(in the rows, 100 means zero)
One turn moves every row onto another: examples first, then more rows asked
q_809: [ 94, 119,  88,  91, 117, 101,  87, 103,  67,  87, 105, 102, 107,  90,  93,
 102, 103,  92, 103, 113, 104, 104,  89, 109, 114,  91,  92]
q_341: [105, 118,  91,  87,  86,  91,  97,  91,  79, 105, 102,  75,  95, 115,  96,
 101,  94, 109, 127, 107,  89,  87,  83,  96, 118, 108, 109]
q_169: [110, 102, 100, 103, 110,  82,  81,  86,  91, 111, 109, 105,  80, 117, 101,
 117,  95, 100, 109,  96,  97, 104,  95,  92, 113, 104, 113]
q_974: [ 94, 115,  96, 111, 101,  83, 106,  95,  81,  92,  88,  91,  95,  96,  93,
 111, 100, 105, 118, 117,  73,  89, 103, 102, 124, 100, 103]
q_58: [120, 106,  92,  87,  90,  97,  90,  92,  71,  97,  98, 100,  59, 101,  93,
 106, 103, 101, 109, 100, 102, 109,  96, 105, 107, 105,  98]
q_484: [105, 113, 110, 109,  96,  91, 103, 127,  87,  99, 105, 111, 107,  98, 106,
 102,  93,  91, 103, 105,  95, 104,  95,  96, 116,  96,  75]
q_28: [ 90,  93,  94, 103,  81, 109, 106,  97,  71, 103, 112, 105,  96,  96,  96,
 101, 120, 111, 128, 113, 100,  96, 106, 104, 108,  92, 109]
q_813: [100, 101, 101,  85,  88,  88, 103, 102,  76,  87,  87, 101,  88,  98, 116,
 107, 108, 111, 107, 101,  78, 108,  96,  97, 118, 114,  99]
q_414: [ 80, 106, 102,  78,  84, 108, 101, 102,  82,  99, 100, 100,  95,  88,  97,
 103, 101, 109,  98,  93,  93,  88, 113, 106, 101, 109, 106]
q_117: [ 86, 109, 103, 103,  86,  91,  82, 121,  95,  99, 107, 129,  87, 101,  85,
  88, 107,  91, 105,  88,  98, 106,  86,  99, 109,  93,  97]
q_675: [100, 116,  94,  93,  80, 111,  82, 111, 101, 110, 111, 120, 100, 103,  88,
  97, 106,  97, 115,  97, 105, 127,  93, 107, 112,  99, 111]
q_685: [117, 117,  96, 103,  86,  81,  89,  91,  76, 112, 105,  96, 106,  96,  86,
  87,  83, 105,  99, 112, 102, 115, 108, 107, 114,  92, 113]
q_683: [ 94, 109,  86,  86,  90,  96,  80,  99,  84, 101, 117, 110, 101, 124,  98,
  91, 105,  99,  87,  86, 103, 108, 107,  92, 107,  97, 104]
q_763: [103,  97,  91,  96,  86,  86,  84, 101,  86, 104, 104, 110,  85, 133, 106,
  92, 104,  96,  97,  89,  96,  95,  86, 118, 107, 103, 106]
q_737: [100, 100, 105,  92,  80, 105,  86,  93,  74, 102, 100, 101,  79, 117,  94,
 100, 113, 106, 125, 128,  80,  96, 107, 103, 119, 103,  97]
q_89: [ 90, 107,  92,  86,  86, 110,  98, 102,  82,  92,  88, 106,  77, 129,  96,
 104,  97, 111, 113, 101,  83,  93,  97, 106,  99, 111,  96]
q_871: [ 95, 127, 100,  92,  99, 109,  90, 111,  82, 101, 102, 102, 108, 111, 107,
 101,  98,  98,  92,  98,  98, 116, 105,  90, 126,  99,  91]
q_5: [ 98, 103,  93,  85,  93,  88,  97, 108,  75, 104, 105, 107,  87, 123,  98,
  99,  94, 108, 111,  96,  81, 114,  90,  78,  92, 109, 103]
q_560: [ 89, 115,  98, 104,  84, 109,  91, 107,  98,  96,  99, 128,  95,  99,  90,
  98, 108, 103, 112,  90, 102, 127, 103, 107, 114,  95, 108]
q_666: [116, 130, 100,  97,  98,  99, 100,  80,  84, 103, 119, 114, 100, 102,  84,
  98, 100,  97, 108, 104,  80, 106,  93,  88, 105,  99, 118]
q_468: [ 94, 110, 106, 102, 101,  91,  78,  90,  81,  92, 115, 102, 107, 111,  88,
 112,  90,  90,  85, 114, 103, 104,  97,  96, 101,  94, 113]
q_867: [106, 109, 101,  90,  90,  88,  89,  90,  71, 116, 111, 117,  76, 111,  85,
  90,  94,  92, 112, 114,  71,  96,  94,  87, 109, 102, 102]
q_500: [104,  92, 116,  93,  74, 104, 100,  92,  81,  90, 104,  99,  85,  98,  93,
  97,  91,  88, 117, 105, 107,  98, 107, 109,  94, 101,  91]
q_62: [104, 138, 117, 109, 106, 100,  96,  95,  81,  87, 110,  96, 103, 108,  88,
 100, 103, 111, 112, 108,  92,  91,  83, 102, 110,  93, 109]
q_932: [ 93, 114, 107, 107,  80, 101,  82, 114,  94,  90,  91, 122,  91, 119,  98,
 100,  97, 105, 114, 106,  98, 119,  84, 112, 121,  99,  93]
q_696: [ 84, 110, 108, 114,  99,  94, 103, 109,  64, 100, 112, 102,  97,  95,  91,
  93, 105, 112, 119, 104, 103,  82,  83, 102, 103,  85, 104]
q_596: [ 94, 101,  91, 106,  87,  72, 106,  90,  76,  93, 102, 103, 101, 101,  83,
  97,  85, 106, 121, 115,  78,  85, 100, 106,  98,  96,  99]
q_506: [111, 117, 101,  99,  96,  91,  94, 108,  84, 103, 110,  90, 109, 112,  91,
  98, 102, 100, 109, 108,  90, 131,  99,  79, 102, 100, 115]
q_348: [111, 124, 104, 117, 102,  90,  91, 117,  84, 101,  98,  84, 105, 106,  85,
  89, 104,  88, 108, 119,  96, 108,  92,  99, 118,  88, 103]
q_367: [113,  98, 107,  99,  91,  60,  88,  99,  82,  96, 105, 105,  97, 107, 100,
  92,  94, 112, 113, 105,  85, 111, 107,  89, 109, 101,  96]
q_399: [104, 115,  78,  86,  82,  92, 103,  83,  71,  99, 105,  90, 101, 101,  81,
  95,  91, 115, 124, 109,  89, 100, 101, 110,  99, 101, 111]
q_994: [ 91, 105,  83, 103,  86, 116, 109,  96,  96,  97,  96, 109,  91, 109,  85,
  99, 106,  99, 116, 101,  98,  84, 112, 119, 100,  96, 102]
q_146: [114, 105, 103, 108,  87,  92, 104, 120,  91, 103, 110, 114,  98,  88,  89,
  98, 101,  99, 109, 100, 100, 109, 112, 122,  95,  95,  88]
q_219: [114, 106,  99, 102,  87, 100,  94, 107,  89, 107,  93, 104,  84, 110,  99,
  98, 104, 103, 109,  98,  97, 108, 102, 142, 107, 103, 106]
q_79: [ 94, 119,  91,  99,  92,  92, 103,  97,  78,  98, 104,  84,  95,  82,  79,
 107, 110, 103, 104, 108,  85,  95, 112,  86, 114,  98, 114]
q_106: [ 94,  98, 104,  97, 110,  99, 100,  99,  88,  98, 106, 104, 106,  94, 107,
  99,  96,  90, 136, 101, 103,  93,  98, 108, 114,  97,  84]
q_315: [ 94, 106,  95, 100,  79,  90,  80, 120,  89, 106, 111, 131,  91, 110,  86,
  90,  94, 100, 113,  99, 103, 116,  81, 102, 104,  94,  93]
q_575: [ 95, 109,  98,  95,  83,  80,  97, 100,  81, 105, 116,  80,  95, 103,  84,
 100,  99,  98, 110, 103,  90,  79,  92,  76, 107, 101, 109]
q_104: [ 96, 120, 112,  99,  82, 106,  76, 118, 103,  97,  99, 112,  91, 114,  94,
  97, 107,  90, 109, 101,  97, 109,  79, 108, 123, 102, 100]
q_482: [ 98, 109,  87, 121, 100,  93, 104, 112,  89, 107, 101, 105,  98,  98,  81,
  86, 105,  84, 114, 107, 101,  82,  97, 111, 109,  83,  97]
q_9: [ 93, 108,  94,  92,  94,  91,  91, 105,  99, 103, 116, 102, 103, 101,  91,
  99, 101, 104, 107,  98, 103,  61,  96, 107, 109,  99,  92]
q_686: [117, 122,  83, 102,  92,  93,  93,  97,  88, 105, 103,  95, 106, 102,  97,
  99,  97,  99, 102, 114, 106,  85,  81, 117, 130,  95, 103]

q_575 turns into q_79
q_62 turns into q_696
q_5 turns into q_506
Now these:
q_686 turns into q_9
q_58 turns into q_169
q_560 turns into q_932
q_683 turns into q_871

One turn moves every row onto another: examples first, then more rows asked
q_642: [ 91, 113,  77,  89, 104,  94, 108,  96, 120,  97, 126,  89, 106, 106,  85,
 117, 100,  90, 103,  94,  82, 102,  92,  96, 101, 105, 103,  89, 118]
q_275: [101,  94,  91,  89, 115, 137, 104, 108, 103,  99, 105,  92, 112,  91, 101,
 116,  86,  94,  89,  97,  93, 101,  83, 110,  92, 109,  92,  99, 108]
q_652: [104, 105,  81,  96,  99,  95, 115, 103,  92,  98, 113,  95,  89,  84,  89,
  93,  87,  97,  96,  95, 107, 125,  95, 100,  84,  95, 116,  83, 104]
q_872: [111,  96,  72, 100,  94,  95, 109, 102,  94,  93, 113, 105,  95,  86,  85,
  92,  88,  92, 106,  98, 111, 117,  89,  92,  91,  87, 116,  85,  96]
q_371: [ 97, 111,  79,  82,  98,  92,  90,  97, 113, 100,  81, 110, 104, 112,  97,
 103,  93,  96,  91,  87,  94,  87,  91,  95,  89, 101, 106,  92,  90]
q_513: [ 81, 100, 127, 103,  98, 114, 102, 102,  99,  97,  98, 104, 110,  97, 111,
 115,  94,  96,  98,  92, 104, 106,  99,  96, 105, 108, 105,  95,  77]
q_342: [ 98, 108,  86, 102,  88,  91, 104,  98, 107,  91,  77, 111, 105, 116, 104,
  98,  96, 107,  99,  95,  95,  89,  91,  85, 103, 111, 110,  88, 112]
q_892: [ 97, 102,  90, 109,  99, 129, 118, 106, 108, 103,  99,  86, 103,  77, 105,
 109,  97,  96,  99,  98,  97, 106,  85, 105, 105, 102, 106,  91, 123]
q_381: [ 94, 114,  91, 100,  91,  91, 107,  99, 106,  94,  78, 106, 101, 115, 107,
  99,  95, 109,  93,  93,  93,  94,  94,  88,  99, 115, 111,  87, 115]
q_403: [110, 101,  75, 102,  99, 105, 108, 103,  85,  85, 107, 100,  93,  96,  83,
  88,  90,  95,  98, 102, 108, 128,  91,  98,  87, 101, 112,  87,  99]
q_236: [100, 103,  69,  96,  99, 105, 101,  96, 109,  81, 119,  95, 104, 116,  87,
 113, 109,  86, 103,  98,  84, 108,  84,  91,  96, 110,  99,  83, 118]
q_60: [107,  84,  84,  93, 110, 134,  98, 106, 107,  97, 105, 101, 118,  92,  97,
 116,  87,  89, 100,  98,  96,  92,  76, 103,  99, 100,  92, 100, 101]
q_149: [111, 103, 118,  96, 104,  92, 108, 102,  95,  89, 106, 111, 109,  89,  94,
 102, 111,  77, 118, 103, 101,  96,  88, 115,  99,  98, 106,  87,  80]
q_979: [ 97, 103,  70,  91,  97,  96, 106,  95, 117,  92, 124,  96, 103, 106,  91,
 117, 106,  86, 107,  92,  85, 102,  86,  88,  96, 101, 102,  80, 118]
q_684: [ 94, 113,  76,  92, 107, 104, 104,  97, 112,  87, 121,  90, 108, 117,  81,
 113, 102,  90,  99, 100,  82, 108,  90,  99, 100, 115,  99,  91, 117]
q_901: [113,  97, 121,  99, 101,  98, 107, 101,  84,  79, 105, 114, 107,  95, 102,
 103, 113,  78, 117, 103, 100,  98,  87, 109,  96, 108, 102,  82,  93]
q_502: [104,  91,  83, 112,  94, 126, 113, 105, 112, 101, 100,  94, 109,  77, 101,
 108,  97,  91, 108,  99, 100,  97,  79,  98, 110,  92, 106,  92, 116]
q_131: [ 83,  96, 124, 103,  95, 111, 100, 102, 102,  98,  99, 109, 112,  95, 110,
 115,  94,  94, 103,  91, 106, 102,  96,  92, 108, 102, 105,  96,  73]
q_497: [ 92, 110,  75,  91, 102, 101, 108,  96, 111,  91, 122,  89,  99, 109,  92,
 117, 107,  90,  97,  93,  82, 111,  91,  95,  91, 112, 102,  81, 123]
q_85: [104,  96,  84, 115,  98, 137, 112, 106, 103,  92,  95,  91, 108,  87,  98,
 103, 100,  93, 102, 104,  98, 106,  80, 103, 107, 105, 102,  95, 118]
q_523: [103,  88,  92,  92, 101,  96,  96, 107,  88,  85, 125, 110, 112, 102,  89,
  89,  70,  94, 103, 101, 103, 100,  85,  90,  99, 109, 101,  97, 104]
q_771: [ 90,  89, 113, 110,  91, 117,  99,  96,  97,  96,  91, 105, 101,  96, 106,
 113, 109,  92, 107,  93, 112, 105,  99,  94,  98, 100, 115,  92,  74]
q_746: [ 96, 114,  81,  83, 101,  97,  90,  97, 108,  96,  78, 108, 103, 117,  95,
 102,  94,  99,  86,  89,  93,  93,  93,  98,  88, 108, 104,  92,  92]
q_453: [108, 109, 122,  96, 109, 100, 109, 102,  88,  84, 102, 107, 106,  95,  94,
 100, 111,  79, 110, 106,  99, 106,  90, 120,  95, 109, 103,  89,  84]
q_187: [ 94, 117,  83,  80, 101,  93,  94,  97, 111, 103,  80, 105, 101, 110,  99,
 104,  92,  99,  85,  86,  92,  91,  95,  99,  86, 105, 106,  91,  93]
q_570: [100,  90,  89,  87, 110, 127, 105, 106, 112, 110, 110,  95, 114,  80, 105,
 120,  85,  91,  97,  91,  94,  92,  82, 105,  95,  97,  96,  97, 106]
q_465: [ 84,  96, 124, 106,  97, 117,  98, 102,  97,  92,  96, 108, 113, 101, 107,
 113,  95,  94, 101,  96, 105, 105,  96,  93, 108, 108, 103,  96,  73]
q_214: [ 97,  93,  96,  86, 101,  87, 103, 107,  95,  97, 131, 105, 107,  90,  96,
  94,  67,  95, 100,  93, 102, 100,  91,  92,  97, 104, 105,  93, 108]
q_551: [105, 111, 124,  91, 108,  92, 113, 102,  95,  94, 108, 104, 103,  85,  98,
 104, 110,  80, 111, 101,  98, 102,  94, 120,  94, 102, 107,  86,  86]
q_776: [ 96, 100,  99,  89, 106,  97, 102, 109,  84,  89, 125, 100, 106,  99,  93,
  90,  69,  99,  92,  99, 100, 109,  92,  98,  93, 117, 102,  95, 111]
q_710: [106, 105, 128,  95, 105,  97, 113, 102,  84,  85, 106, 106, 103,  91, 107,
 105, 111,  82, 110, 100,  97, 103,  92, 114,  91, 112, 103,  80,  98]
q_831: [109, 100, 123,  95, 100,  89, 112, 101,  90,  90, 110, 112, 105,  85, 107,
 107, 110,  79, 117,  97,  99,  94,  90, 109,  95, 103, 106,  79,  94]
q_400: [ 87,  93, 118, 109,  94, 121, 102,  96,  93,  96,  89, 101,  99,  98, 107,
 112, 110,  95, 101,  93, 111, 111, 102,  97,  96, 106, 114,  91,  78]
q_742: [ 98, 106,  70,  94, 102,  99, 102,  95, 118,  88, 123,  96, 111, 113,  80,
 114, 102,  86, 108,  99,  85,  99,  86,  92, 105, 105, 101,  91, 112]
q_764: [ 95, 111,  88,  99,  88,  86, 106,  98, 111,  98,  81, 108, 102, 109, 107,
 100,  95, 108,  97,  90,  94,  89,  93,  85, 101, 108, 113,  86, 114]
q_799: [ 86,  93, 117, 106,  92, 114, 103,  95,  98, 102,  92, 100,  98,  92, 110,
 115, 108,  94, 103,  90, 110, 107, 103,  96,  95, 101, 116,  91,  77]

q_523 turns into q_872
q_187 turns into q_381
Now these:
q_979 turns into q_642
q_892 turns into q_275
q_131 turns into q_799
q_831 turns into q_551

